Where one turn sends some rows of the set: a few examples, then the rows asked
Q_862: [-13  33  34 -25 -20 -13  24  12  15  13  29  22 -43 -21  -1 -27   4  10
  16 -11   6  -3 -31  -2   9 -25  21]
Q_504: [  1 -19 -23   0  15   8 -22  -4  35   3  41  11 -12  24  30   8  44  -1
 -24   2 -15  33  23  50  13  -8  20]
Q_63: [ -5  -2 -23 -29 -13  -8 -23  10   5   5   9  40  -2  41   6 -27  10 -30
  22   2   4  47  -2  33  21  20 -47]
Q_813: [ 13  43  29  12   2   5 -51  20 -15 -11 -10  -1   1  29  10  15 -31 -25
 -31  12  11  18  21   4   7  -2  26]
Q_989: [ -8  23   5  39 -17 -28 -56  19 -17 -11 -13  26 -13   7  17  -8 -13 -23
 -32 -16   4  22  12  29  18  14 -51]
Q_531: [ 12  12 -31   8  -1 -24  -2  -2  18 -22  24  -4   3 -17 -28  28 -38 -19
 -49 -24  14  -3   4  44  33 -19 -12]
Q_606: [-14 -12  41  -9  -9 -25  -5 -50  -4  10   3  32 -21   7   1 -40 -15   0
 -13  26 -25  -3 -39  38   6  37  14]
Q_894: [ 16 -23  55  -1   8  -1  52 -27  -6 -33  -7  -2  -3 -13 -30  13 -13 -16
 -12   1  10  -1   3  -2 -40   0   5]
Q_89: [-15  -3  18 -21 -50 -23  20 -23   3 -22 -14 -14 -11  -4  25 -46 -25 -26
 -36   1  -4 -20  15  -1 -17  27 -27]
Q_335: [-20 -79  -9   6  -2 -27  16  37  12  10  35  49  -6   0 -14 -10 -10 -21
  -6 -20  -2  -8  22  30  12   2 -12]
Q_950: [-26 -64  40  -6   8   6  48   6  22  -6  20  27  -3 -18 -20  18 -18   5
  -1  -3  12   3  14  63 -12   3 -25]
Q_28: [-15  43 -14   7  18 -18 -42  23 -17   0   1  16   3  -7  -7   6  -4 -29
 -60   4  -3  16  -1  15  -9  13 -50]
Q_201: [ -5 -41  14 -12 -28 -28 -14   0   7  17  27  32 -36 -16 -24   8   1   2
  14 -18   8  -3 -47  -1   5 -35  10]
Q_121: [-10  18 -10   5 -27  -9  47  10  12 -10   0   1 -10 -20 -18  -7  36   0
 -51  -8 -16  24  -2  13   3   8 -68]
Q_512: [ 16  -5  31 -37 -13  30 -10  31 -44  17 -10   0 -10  40 -10  -7   6 -15
  14 -23   1  51  -3  19  26  17   6]
Q_85: [-25 -21  22  14 -30 -43  37   2   4 -32  24   0  -6 -46  10 -17 -42 -10
 -14 -12  15 -14   0  30 -35   2 -17]
Q_632: [-20  -4 -19   8 -34  11  -7  -8 -18 -31 -10 -15   8 -14 -13  68 -26  -1
  11  34   9  20   3  23  -3  13  11]
Q_105: [-29 -30  84   5 -19 -24 -17  -6  20  24   3  16 -11  -5 -15 -29 -25 -14
  -4  28  -3  19 -23  35  41   9  -7]
Q_679: [-11 -42  54 -18 -19  -3  -4  22 -23 -12  -3 -14 -14 -19  -8  -1 -55 -45
 -27 -31   7 -10  14  31  33  -9 -19]
Q_171: [ -9 -26  32  13  -8 -13  46 -26  42 -42  23   5   9 -21  -8 -14   3   5
  18   4  19   4  19  32 -30   6 -21]
Q_901: [  2 -26  21  21  21  -2   4  34   1   0  41  -1  51 -14 -26  -9 -15  -1
 -63 -11  -4  18   6  37  21  19  33]
Q_254: [  1 -31  18 -14   1 -28 -31 -49 -17  -4  19  43 -36 -11 -28  -2   4   0
  25   1 -24  27 -26  17 -17  16   4]
Q_919: [  5 -29   6  -2  10  15  -7  37  -2  33  -7  21 -33  -1  -4   5  48   6
 -49 -39 -11  51  21  24  22   4  14]
Q_773: [  3 -21  51 -15  10  35  27   5 -22 -36   0 -15 -16   4 -13  18   2 -29
  37  -2  -1  17  35  12  11  -8  19]
Q_473: [ 26 -17   4 -10 -19  -4  21   6   0  21  13 -14 -10  48   1 -35  35 -19
  -5  -9  -4  47  -5   9  32   7  46]
Q_183: [-15 -32  51  -3  -3   3  18  11 -24 -35  13  19   6 -23 -17  20 -48 -17
  -2 -13  20 -14 -10  26 -31 -13 -36]
Q_609: [  4  35  13 -12  -3   5 -37   0   2   9 -19 -30   0  16 -14  44  -9 -15
 -59  19   9  -2   3   5   5  -1   0]
Q_35: [-20 -12 -27  44   0  19 -10  15  18  -7  40   3  15  14  10  -9  42  15
 -25  25  11  30   2  37  16  -8  25]
Q_503: [-37  -4 -32  48 -19 -30 -25  22   1  -3  18   8   4 -13  12  -6  37 -19
 -35  35  -6  42  -5   7 -12   6 -31]
Q_705: [ 19  25  -6 -21 -35 -34 -28 -14  15   1  -9 -10   7  37  16 -38 -10 -42
  -3   2  19  23  -5  -2  19  21  -7]
Q_787: [ -7  -5  17 -27 -50 -29 -35  34 -37  27 -10 -25 -15  12  10  -4 -37 -39
  -4  -9   6  39  -7  10  24  21  12]
Q_600: [-31  -7 -26  30 -47 -27 -26  -4  17  -3   7   3 -20  13  53   3  33 -11
 -18  29 -14  26   3  32   2   7 -27]
Q_778: [ -8  -7  -7  24   9  31  -3  26 -18  11   4   0 -24  -6 -18   4  33  35
 -34 -22   2  44  17  64  33  15  20]
Q_33: [-10   0  31   1 -30  15  -7  37 -19  29 -38 -11 -26   7  10  25  15  -7
 -41  14  -5  38  13 -20   1   1  37]
Q_6: [-34 -16  13  -6 -14  14  22  22  14  -4  46 -15  28  -3  -5  34  16  -1
 -22  57 -28  47  11  16 -13  -2  -9]
Q_51: [-14 -28   2 -29  -2  -5 -11 -22  22 -36  28  27  11  16  -1 -10  -7 -20
  21  22  -6  12  46  10 -33  19 -33]
Q_976: [ -6  -5   8  31 -27   9  26   5 -36 -13 -42  10  17 -24 -24  -3  19  22
 -32 -15   3  24  -8   8   4  60  -4]
Q_350: [-22  23  81 -14  -1 -17  -3  10  19   2  18  14 -27 -27 -25 -24   0  -7
  35  13   0  45   5  16  21  -7  -3]
Q_195: [-12 -47  36  -1  -2 -23  74  -4   1   3   1   2 -22 -34 -15   8 -24  -8
 -34  -3  -3  -4   7  35 -22  11  22]
Q_230: [-15 -44 -28 -11 -33 -34   4  33  -2  33  31  10 -25  23  12 -20  10 -33
   2   7 -15  57  -1  38  30   7   5]
Q_55: [ -8  -4  16  11 -28   6 -12  12 -17  24 -36 -43 -35 -10 -25  39  18  12
 -45   5   1  34  18  19  21  13  16]
Q_45: [-10 -32   7  16 -20  -9  79  14  -6  -1  -3   6 -30   1  11 -26  25  -9
   2 -13  -9 -10  14   1   5  14  35]

Q_45 goes to Q_773
Q_600 goes to Q_504
Q_183 goes to Q_85
Where do these go?
Q_28 goes to Q_503
Q_121 goes to Q_6
Q_862 goes to Q_350
Q_230 goes to Q_473

Where one turn sends some rows of the set: a few examples, then the rows asked
Q_616: [-58   8 -48 -18  -1 -25   2 -13 -32  29 -22 -72]
Q_243: [ -8   1 -16  46  34   2 -34   5 -33 -39 -23 -31]
Q_389: [ -4 -20 -61 -22  22  12   3  15 -73  24 -22 -39]
Q_842: [ -7 -10 -13  28  -6  21  -6 -27   5 -17 -27 -22]
Q_253: [-17  -3 -51  47   0   4 -20  49 -78  21 -35 -46]
Q_943: [-23 -50 -25  39  -5 -11 -66  -3 -20  21 -21 -30]
Q_318: [-12   1   0  61  16  -6 -38  -2 -17 -23 -32 -43]
Q_972: [-16 -22 -43  56 -21  17 -11  40 -48  43 -32 -38]
Q_962: [ -7 -20 -20  43  24  20 -22   2 -16 -30 -14 -15]
Q_974: [-12  12 -39  -3  16 -25 -21  15 -80  26 -45 -79]
Q_489: [-23  -9 -52 -36   6 -15  24  18 -42   4 -12 -35]
Q_595: [-26 -24 -33 -19 -24 -12  28   7  -9  31 -16 -39]
Q_10: [-28  18 -34 -22   3 -45   6  18 -50   4 -30 -66]
Q_420: [-13  -9 -17  18 -22 -18 -13   0 -37  61 -50 -79]
Q_517: [-18  -5 -37  59 -17   0 -23  42 -60  37 -41 -54]
Q_579: [ -4   0 -30  14  21  19  -9 -17 -22 -42 -22 -18]
Q_610: [-27 -30 -23  37   6 -28 -78   2 -40   8 -29 -44]
Q_782: [-31   5 -17  -5 -29 -43  10   6 -17  31 -34 -69]
Q_685: [-57  -3 -47 -17  -8 -18   8 -17 -20  37 -18 -65]
Q_331: [-56   4 -57 -27   8 -18   7 -10 -39  23 -15 -62]
Q_236: [-56  -6 -57 -25   1  -9  13 -13 -27  31 -12 -56]
Q_131: [-22 -55 -41  24  11   1 -61   4 -34   7 -11 -14]
Q_803: [ -7 -39 -40  -1 -15  20   9   2 -29  59 -26 -41]
Q_176: [-11  13   0  40  -7  -5 -21 -27  -3 -20 -42 -48]
Q_717: [-13 -20 -57  42  -4  21  -9  46 -66  27 -25 -29]
Q_143: [-23 -35 -41  22  23 -15 -73   7 -54  -7 -18 -28]
Q_646: [ -9 -19  -4  59   7  11 -25  -6   0 -13 -22 -27]
Q_800: [ -9  23 -16  24  19  -6 -24 -17 -32 -43 -36 -43]

Q_579 goes to Q_800
Q_972 goes to Q_717
Q_236 goes to Q_331
Where do these go?
Q_131 goes to Q_143
Q_389 goes to Q_974
Q_962 goes to Q_243
Q_489 goes to Q_10

Where one turn sends some rows of the set: a few examples, then the rows asked
Q_577: [  2  32  47   2 -28 -37 -26 -37  35 -67 -29 -12  -1]
Q_903: [ -7 -10  -4   2 -52   6 -48 -24  -8 -20 -26 -47 -15]
Q_324: [-44 -43   4 -10 -61  -1  31 -30  25 -31 -11   3   1]
Q_351: [-34 -43  21 -36 -68 -17  18 -35   8 -69 -10 -76  -9]
Q_816: [-26 -29  50  44 -19   8   0 -28  37 -25  12 -40 -25]
Q_271: [-13  37   4  20 -43 -26 -14 -54  47 -38  -1 -51 -17]
Q_637: [  5 -30  59  21 -44 -30  11 -55  19 -76 -28 -15  36]
Q_586: [-15 -24  38 -15 -34 -34 -11 -78 -22 -36 -20 -80  -3]
Q_789: [ -5 -47  59 -24 -24  -8   7 -51  35 -41  -4 -72 -22]
Q_26: [-25 -15  27  21 -58   9 -20 -65 -38 -37 -23 -10  17]
Q_932: [-19 -38  36  40 -43   2  -3 -58  46 -72  -6 -58 -38]
Q_424: [-15 -44  12  -6 -28 -10 -14 -20 -30 -28  -9   5 -10]
Q_329: [-17   6  52  31 -59 -47   4 -41   3 -70  14 -12  26]
Q_117: [-36 -36   8 -23 -52 -32   4 -27  32 -67  10  13 -25]
Q_825: [-19  39  19 -48 -42  -5  -4 -46  10 -61 -16 -43   1]

Q_816 goes to Q_637
Q_932 goes to Q_329
Where do these go?
Q_789 goes to Q_577
Q_903 goes to Q_586
Q_26 goes to Q_351

